Each path below is one point turned by a fixed rotation once a step. After each direction that follows a path, write how fast that rotation turns it, in degrees a step (0 if it stays still).
Each turn is a multiple of 5 degrees from 10 to 175, or 0.
Each row of a path follows its step; steps can be skipped.
Rotation 1:
step 0: [ 20   3  -7 -29   0   6  -7 -18  -6  11  20  22 -13  -6 -27  13   1   1
   6 -29   6   7 -10  16  -2   4   8  -1 -16  20   6]
step 1: [ 20 -11  -2 -13  10  10 -12  26   2   5   1  -6  -7  14   8 -30   1  -2
   9 -17  16  21  21   8  -9  -5  21   2  -2 -22 -20]
step 2: [  1   4 -26 -12  10  15 -17  -7  -4  21   0 -11  -4 -31  12  -4 -33   1
 -12  13  -2  17   0 -17  -6   3 -24   3  -6  -3  -8]
step 3: [ -8 -15   8  12 -12  -8   4   1  21  45  -6 -12  10  16 -11 -16 -12   8
 -14   1   6   5   8   8   6 -10  -7 -19 -11  24   4]
step 4: [ 23  30   9   4   2 -13 -13 -11  16  -6  -6  12 -10  -4   0   4 -20   1
 -27 -14   2   9   8  25  -6   8   3  -4  26  18  11]
step 5: [  0  14   1  -5   3   8   6  18   2  20 -23  -7  11   6  -8   1   3  -4
   3 -10 -26  20   2 -15 -21   2  39  18  11  -7  13]
step 6: [ 13   9  -8  -1   2 -12 -25  31  19   1   8  -2   8 -32 -19   8  -8 -11
   2  13 -13   0 -16  -6  12 -27  -7  -1  -2 -15   7]
step 7: [ -4  -3   2 -15  -2  -3  18  21 -10  13 -11   6   6  10 -16 -14  -6 -17
 -16  20  14   8 -20  11  39  14   5   6   5  16 -11]
step 8: [ -6   4 -12 -11  -1  -5 -10  -3  -7  10  11  25 -14 -18 -34 -11   3   4
   8 -32  21  -4 -11  11 -17   4  -5  13  16  18  -1]
step 9: [  8 -11 -21 -17  -6   4 -12  36 -20  -6 -18  -4  14  22   3 -11  -8   0
  -4 -17   5   2  30  10 -19  -8   2   2   2 -11 -10]
step 10: [  6  -9 -21 -18  -2   5 -17 -16   0  21  -7 -17   0 -22   7   6 -24 -12
  -5  33  11 -14   1  -6 -17 -13 -10   8  18  -7   1]
step 11: [ -1 -13 -13  -7 -36  -6  -6 -11  13  22  -6  -2  12  21 -11 -17  11  -1
  -2  14  -5  16   7   7  15  -2  -3 -25   0  22  20]
Speeds:
[-6 -7  5 -1 -2  9  6  7  0  3 -2  0  4 14  1 -7  5 -2 -6  2 -3  4  1  1
  1 -1  4  2 -1 -2  3] => 175
[-11   0  -2  -7   5   1   2 -12  -1   5  -1  -2   2  -2 -11  -1   3   2
   2  -2  -3   1  -1  -6  -3  -4   2   5  -4   3   4] => 135
[-3  1 -4  6  3 -2 -1 -1 -2  8  4  1 -5  4 -2  3  9  4 -6  1 -3  2  2 -1
 10  1 -9  1  8  5 -7] => 85
[ -2  -1  -5   1  -2  -4  11   0   4   1   3   1   7  -5   2 -10  -4   9
   1   3   3   2  -7   1   6   4  -6  -3   1  -2   6] => 85
Rotation 2:
step 0: [  5   0  10   9  29  11  21  -5  -4 -26   3 -10  -5 -17  18  16  18   9
   3  -9   9   6  -8  -7  -6  -3  11  -9  17 -10 -19]
step 1: [ 10   0  20  -1 -21  -1 -10 -13 -17   9   3  17  27  12   5 -29  -1 -15
  13  -7   3 -14   0   8 -14  -2 -13  19  -1   3  -7]
step 2: [ -3 -15  -8  -6  -1 -32  18  -4  11  -6 -15  16 -11 -15  13   9 -16  12
 -18 -12   1   1  -2  -2   4  26  22  -9   3   1  -5]
step 3: [  9  21  14   0 -10  12  -9 -19   1 -10  21   3 -15   6  -3   7  15 -20
   8  14  17  15   8   9   4 -12  10   7 -22  23  -3]
step 4: [-19  -7  -3  -1  19   9  27   0   5 -11  -3  -3   4   1  16  -4   6  -7
  -1 -19 -19 -15  -3  -8 -35   1   2  -7  13  -5 -20]
step 5: [ 27  -7  28  11 -26  -8  -2  -3 -25  14  -6  10  -6  -7   5  -9   2  -1
   3   3   1   3  -4  18  -6  13   2  15 -16 -17  12]
step 6: [-10  -6 -20   4  -8 -18  -5 -17  20 -43 -11  13  -7 -17  -2  -6   0   4
 -11  -6   4  -7   1 -11   7   5   0  -8   2  18 -12]
step 7: [-12  11  21   4  10  19   0  -8  -5   7   4   6 -16  30   7   9  -9 -27
   6  -1   4   9   0  30  -2   3   5  -9 -17  10   4]
step 8: [ -3 -20   8 -12  -9  18  18 -15   2  -7  -7 -26  -2 -31  13  -7  12  15
   1 -15 -20  -9   1 -14 -17  -5  10   1   3   0   1]
step 9: [ 23  12   6  33 -15 -10 -21   3 -14  -1   6  19  -3   8   2 -15   1  -6
  18  -6  -2   4 -15   0  -1  24  -6 -15 -10  -8 -10]
step 10: [-13 -14 -12 -22  -8  12  15 -16  13 -31 -15  10   2   3   1   4 -10   5
 -20  -7  18  -4 -20  13   9  10  -6   8   7   8   2]
step 11: [-13  10  25  16   4   3  -5 -15   6  21   4  -3   5  -3  21   9  -1 -10
  13   2 -17  26  13   1   2   8  -1  -3 -21  25   4]
Speeds:
[ -1  -8  -5   4  -2   0   6   3 -16   0   2   0  -1  -1  -1  -6  -4   0
   8  -4  -3   1   2  -7   3   1   1   7  -1  -3  -3] => 95
[ 5 -3 -1  4 -4  1  2 -5  5 11 -3 -1  3 -7  0 -5 -5  5 -7  4 -7  4  6  2
  2 -1  7 -2 -6 -5 -5] => 115
[ 5  0 -3 -4  0 -4  9  5  4  5  7  4  5  1  2  4  3 -2 -2  6  3  5 -2 -4
 -5  6  0 10 -1  6 -7] => 35
[  3  -1   4  -6  -7 -13  -5   4   3  -4   5  -5  -6  -3  -3   1   4   4
   5  -2  -8   8   2  -1   1   5   3  -1   2  -2   4] => 115
[ 3 -8 -7 -1 -2  4  5  5  1 -7 -2  5  3 -7  2  9 -4  5  1 -1 -3  0  5  2
 -6 -4  0 -8  8  4  0] => 175
[ 2  4 -9 -6  3  0  2 -7  0 -7 -6 -5  2  0 -2 -6  0  0 -6  1 -8 -4 -3 -3
 -1  1  7  7  8  4  4] => 170
Rotation 3:
step 0: [  4  18  19  34   0 -15  -3  -8  -9   6   3  14   3   8   8   8  -4  -1
  -6  13   3  -6  -9 -13  -1  18  17 -11  -1   9  15]
step 1: [  3 -14  -6  -7  11  -5 -19   2  -1  -7   1  -8  -3   0  17  -8  45 -14
 -12   2   7  -8  14   5  -6  -8  -7 -12   0 -10  -3]
step 2: [ 10   5   4 -14  13 -15  17 -19   4   0  16   9  -7  -9  -2 -15  -2   4
  15 -14 -19  -2 -11  -6   1  19  13  14  10 -17  14]
step 3: [-13   1  -1  25 -16 -10   2  -3 -17   2  -5   9  -2  -4  12 -19   9   8
  -6  18  -1  13   0   8   0   6 -21   0  16   7 -25]
step 4: [  3   4 -12 -29  -6 -14   3  14  14 -22   8 -16   1  11  -8 -18  -6  19
  -2  -8   5  -5  23   6   2 -15  -1   0   1  -9   5]
step 5: [  7  -1   2   4   7  11  14 -17 -16 -10 -10   7  16   9 -24  10 -16   3
  27  10  -3   8  -7   5   0  20   2  -3  14  14  -7]
step 6: [  1   0  -8   3   2  -3 -12  16  -6  20  -4   0 -17 -11  -8  10  -7  -8
  -1  -3  16   5  24  22   0 -20 -29   0  -3   7  -6]
step 7: [ 13  -5  -3  -4   7   9  11   7   0   0  -6  -1   8  19   9   3 -23  14
  15 -29  -8  -9 -12 -16 -18 -14   7  -4 -13  -1  11]
step 8: [-29   7   5   5  -2  14  -8  15 -11  12   1  12  -5  -7   2  24   9  -7
   0   1  10   1 -13  -1   4  18   8 -24  12  17  -5]
step 9: [  5 -14  19   3  10  -3 -12  12  16  -2   4   8 -14  16   3  -2   4  -4
 -21 -13  17  -4  12  -4   1   4 -10  11 -20 -19  22]
step 10: [ -3   7  10   3  -1   5  15 -33  -4   8  -9  -5  16  -8   6   4  24  12
   1  -9 -22  -5 -10  -6 -10  14   6 -15 -10   1  10]
step 11: [-16  -6  -5  13  -6 -28 -18   9  -7   3  20  16   7 -16   2  -9  12 -16
  -8  -4  -2  13  19   4  15   1  14   7   7  -1  -2]
Speeds:
[-2 -3  0  4  4 -9  4  9  3  1 -3 -7 -7 -5 -5  0  3  4  4 -3  3 -6  0  6
  2  2 10  7 -5  3 -1] => 155
[  2   4 -10   4   0  -1   2   4   1   0  -3  -7   6   4   3  -2   5   4
  -1   1  -7   0   8  -4  -6  -3   6 -11  -5   0   0] => 115
[ -3  -1   4   1   5  -7  -1  -1  -9  -2   2   7   0   3   1  -2   1   7
   6 -11   4  -1   7   5  -4   5  -5  -9   2  -1   3] => 0
[ 9  2  5 -1  9  5  0  1  5 -9  1 -2 -4  1 -6  6  5 -4  0  5 -1  2  5  3
  2 10 -3 -5 -4 -2 -2] => 90
[ -2   0  11  -2   2   1   7   2  -1   5  -3   3   5  -3   1   5  -4   3
   4   6 -10   2   0   4  -1   2   9  -3   9  -2   2] => 135
[  8  -3   0  -5 -12   0   6  -6   0   2  -1   1  -3  -5  -3  -2  -3  -3
   3  -5   4   0   0  -5  -4   9   8  -7  -1   3  -3] => 135
